One turn sends every row of this set to another row. A few are shown first. Where does it send the rows asked after them?
z_831: [-13 -33  15  17  -7  -1  11  38  21   5   7   6 -18  19   1  -1  23  15
   3   0  22  -7   1  25   2 -26  -2   4  -5   8  32]
z_524: [ 14   2  -5 -11  -7  -4  -6   1  17  20   7  23 -11  20 -27  -8  15   2
  -7   5  -4 -19   5 -12  28 -28   2  16  30   9  35]
z_662: [  0 -31  21  12 -15  12   1  36  23   9  15   7 -17  21   6  -5  13   9
  -5  11  12   0   0  27   2 -30   6   7  -4  13  32]
z_395: [ 32  -6   1  -1   2  -8 -13   6   5  22  -1   5 -17  11 -30   7  19   0
  -2   0 -13  -7  28  -5  16 -28  -3  17  37   5  36]
z_413: [  8 -10  -2   7  13 -22   0  -8  13  18 -13   5  -1   9 -15  -2  29  15
  10  -8   0 -22  20  -2  16 -28 -16  13  31  10  38]
z_917: [ 17 -48  26  14  -3   5 -10  33  20  11   6   7 -29  19  -1  10   6   6
  -2  20  13  -1  -6  20  -6 -24  -2   3  -1   5  38]
z_47: [  0 -24  21   7  -8   9  -6  41  25   4  13  12  -2  21   6  -7  12  11
  -4  12  17  -7   1  18  -3 -26   6   6  -8  14  31]
z_127: [ 12 -33  28  17  -4   2  -6  42  15   6   5  -1  -5  13   2   6  15   9
   2   5   8   2  17  20 -10 -25   1   8  -6  14  35]
z_144: [ 22  -7   3   5 -15  20  -7   2  19   4  -1  13 -25   2  -9   7  -4  -1
  -4  15 -23 -37  -2  -6  -6  -2  -9  23  24   8  22]
z_763: [  7 -38  27  21  -8  -1   7  40  16   7   6  -4 -21  14  -1   6  17   9
   2   2  10   1  12  28  -4 -31   0   7  -4  10  33]
z_24: [ -5 -40  19   9  -2   1  -3  31  28   7  -2  20 -12  19  -5   4  15  12
  -5  18  30 -13 -12  14  -3 -12  -4   6  -8  -1  29]
z_773: [  4 -49  20  20   5  -7   0  35  16   7  -1   7 -29  18  -6  13  17  13
   5   9  23  -8  -5  18  -6 -21 -10   1  -2   0  38]
z_138: [ 29 -18  14  22  -7  10   5  11  16  18  -7   3 -34  -7 -18  18   9  -3
   5 -12  -9 -35  19  -2   3   6 -17  13  33   6  21]
z_440: [ -9 -32  21  16  -2  -8   7  41  18   2   1   8  -2  16  -1   1  21  16
   6  -3  22 -10   5  15  -4 -22  -3   5 -10  12  34]
z_738: [ -7  -5   1   0  -5   8   5   7   7  15  -7  22 -33   3 -15   1   5   3
  -5 -10  -2 -44  -8 -19   9  -1 -14  26  21  12  25]
z_849: [  1 -10   1  14  -7  12  12   8  23  15  -3  18 -28   2 -14   6  15   4
   4 -11   7 -48   0  -9  11  13 -18  10  31   6  19]
z_168: [ 16 -41  26  10  -3  10 -16  32  25  12   2  12 -15  17  -2   9   8   6
  -9  25  18  -1   0  20  -9 -17   1   9  -4   2  29]
z_515: [ 12 -12   8  11   4   5  -1  13  -5  16 -14   3 -39  -6 -18  16   9   1
   0 -15 -11 -31  16 -11  -2  -2 -19  27  28   9  26]
z_654: [  8 -48  28  19   2  -5  -3  32  17  10 -10   6 -15  12  -8  18  17  10
   1   9  23  -5   3  17 -10 -12 -10   7  -7  -1  33]
z_464: [ 14  -4  -1   0   2   0  -5   2  29  27  12  23  -5  18 -10 -13  17   8
   2  -2   8 -30   7 -10  32 -19  -4   0  38  17  36]
z_828: [ -3 -42  15  10  -1   5  -5  32  24   9   7  17 -26  24   1   3  12  12
  -2  18  25  -8 -17  16   0 -20  -3   1  -2   4  37]
z_276: [ 24  -8  10   8 -16  29  -5   6  26  22   7  17 -29   3  -8   3   1  -5
  -7   4  -9 -36   3  -5  11   5  -7  13  33  12  19]
z_374: [ 11  -2  -1  -6   2 -10  -6 -11  25  20  -1  18   3  17  -9 -15  17  11
  -2   7  -5 -26   7  -4  23 -33  -4  15  29  14  36]
z_432: [ 32  -8   8   2   7 -11 -13  -5  17  19  -5   1  -4  10 -13  -5  17   7
   1   5 -15 -16  27   4  12 -37  -7  18  34  11  36]
z_717: [ 19 -13   4  14  12 -19   4   7  17  24  -3   9 -11   8 -20   1  27   9
  14 -19   8 -29  23  -7  24 -17 -15   0  39  11  39]
z_117: [  5  -8  -7   1   3 -19   5   2   4  20  -9  14 -12  13 -32   6  28   8
   6 -13   3 -17  15 -13  24 -18 -12  13  30   5  39]
z_253: [ 19 -14   3  17  -4   7  -1   5   8   1 -13   1 -29  -5 -14  21   8   4
   8   0 -18 -35  13  -5 -13   4 -21  21  26   4  24]
z_748: [ 21  -4  10  -2  -6  20 -12  13   9  16   2  13 -38   1 -14   2  -4  -5
 -14   4 -17 -34   6 -11   2 -10  -5  29  28  13  22]
z_438: [ -3  -9  -6   9 -10   9   6   0  16   2 -10  17 -22   2 -10  10   8   8
   6   2  -8 -43  -8 -13  -2   8 -19  19  20   6  24]
z_58: [ 42 -11  13   7   3  -2 -12   6  21  30   8   8 -12  10 -14  -1  13   0
   4  -3  -9 -18  26  -3  23 -25  -4   4  41  17  39]

z_654 turns into z_127
z_138 turns into z_58
And these:
z_374 turns into z_438
z_763 turns into z_917
z_524 turns into z_738

One turn sends every row of this set to another row. A few are shown first. Where does it send the rows asked after them?
z_954: [-14  32 -19 -14  -5 -13  -2   4  16   5 -12  10]
z_652: [-13  13  -7   1   2 -26   9   5 -10  -8 -25   5]
z_950: [ -6  19   2 -30 -20   1  21  18  -7  10   5   0]
z_219: [-21   5  -9   5  -8 -11   8  20   6  -5 -18  21]
z_719: [-12  14 -13   5   3 -28  15   0  -8   2 -22   4]
z_610: [ -5  11  18 -11 -15   0   3  13  -1  24  20   2]
z_131: [ -8   7 -12   1 -23 -33   5  12   0   0  -7  10]
z_642: [  3  18 -18   5  -6 -14  -8  -4 -10  -8  -2   1]
z_192: [-14   5   0   7  -7  -2   2   6  24  12  -8 -12]
z_576: [ -5  20  -4  -8 -32   7  -5  -3   0   7  -3   9]
z_971: [-16  -3  10 -15 -17  -4 -12   3 -17  18   2   2]
z_995: [-12  12  -5 -15  24   1  27  14   4   9   1   2]
z_893: [-12   9  22   2   3   0   5 -11   7  20  -2  22]
z_476: [  1  12  -2 -17  -1   8  18   8  24  22  -2   5]
z_705: [-14   3  10 -15  16  -2   4  -1 -12  23  13  -3]
z_206: [ -7   3  14   8  -4  -7  -2   4 -23   1  12  16]
z_358: [  5   9   1 -15   3 -23   6   6 -11   4  26  15]
z_446: [13 27 16 -6  1 -8  7  2 -2 -4  6 21]
z_429: [  2   9   8 -24   1 -19  16 -11 -19  -3  -5  13]
z_4: [-11  15  -7  -5  21   2   1   5   7   5 -19  21]
z_475: [-10   2   4   5  -7   7   7  13  21   5 -16  -5]
z_453: [-7 28 -5  4 -5  2  0 -8 -1  7  1 33]
z_263: [ -1  20   7   1  12   9  -7 -13   1  -4   0   8]
z_979: [-29  21 -11   3  -7   8   3  13   5  18 -13   8]
z_606: [-23  -3  22 -10 -13   1   5   3  12  19  -1   4]
z_444: [ -9  -9  -6 -26   6  -3  16  11   6   2  -2 -12]
z_89: [  3  12  -6 -21  -4 -20  16 -17 -20   5   0   6]
z_672: [ -6   7   4 -22   3   6 -15   6  15   8   1  -6]
z_157: [ -7 -10  -2  12   7 -21   7   8  -7   6 -12  19]
z_312: [-17   3   0 -12 -15 -26   8   3 -18  -3   1 -12]
z_334: [ 11   8  -5 -14  -2 -12  14  11 -16   3  20  19]
z_716: [-11  -4  -7 -25   4 -12  19   7  11   8   2 -14]
z_383: [  0  14 -11 -29   5  -6  21  13 -17   2  -4  -4]
z_787: [  2  37   1  -5 -11  -1  16  -7  14   1   1  11]
z_565: [-11   3  11 -13 -20  -5  22   6  -5  31  -1  16]
z_837: [-20  -5 -19  -4  11 -14  -6   8  -3   8  -1  -7]
z_376: [-35  20   4   0  -1   2  -3  15   8  13 -13   9]
z_111: [ 15  27  -5   1  -2  -6   1 -10  -7   7  14  10]
z_163: [-15   6  -6 -15  -5 -16  28  27  11   3 -11  11]
z_356: [  0   6  14  -7 -12  10   4  14  -7  24  17   4]
z_591: [-10  -6   4  -3   1 -14  34   4 -18   8  -6   4]
z_676: [ -5  19   2   5 -25 -16  20   4 -11  11  16  16]
z_324: [-10  14   1 -26  19 -22  15   3  -9  10   5  -8]
z_640: [-16  20 -13 -25   5  -6   2  14   2  -4   7 -13]
z_728: [-15  -2  -2  -7 -24  13   6   2   3  21  -2  -1]
z_829: [-11  30   3  -1  -7  -4  -6  -6   2   0   2  32]
z_945: [  1  18   9   5   8 -21  24   3   6  -3  -8  22]
z_254: [-27   5 -17  13  -1 -20   0   5   7   8  -7  11]

z_476 turns into z_676
z_728 turns into z_111
And these:
z_376 turns into z_429
z_971 turns into z_263
z_610 turns into z_829
z_945 turns into z_163

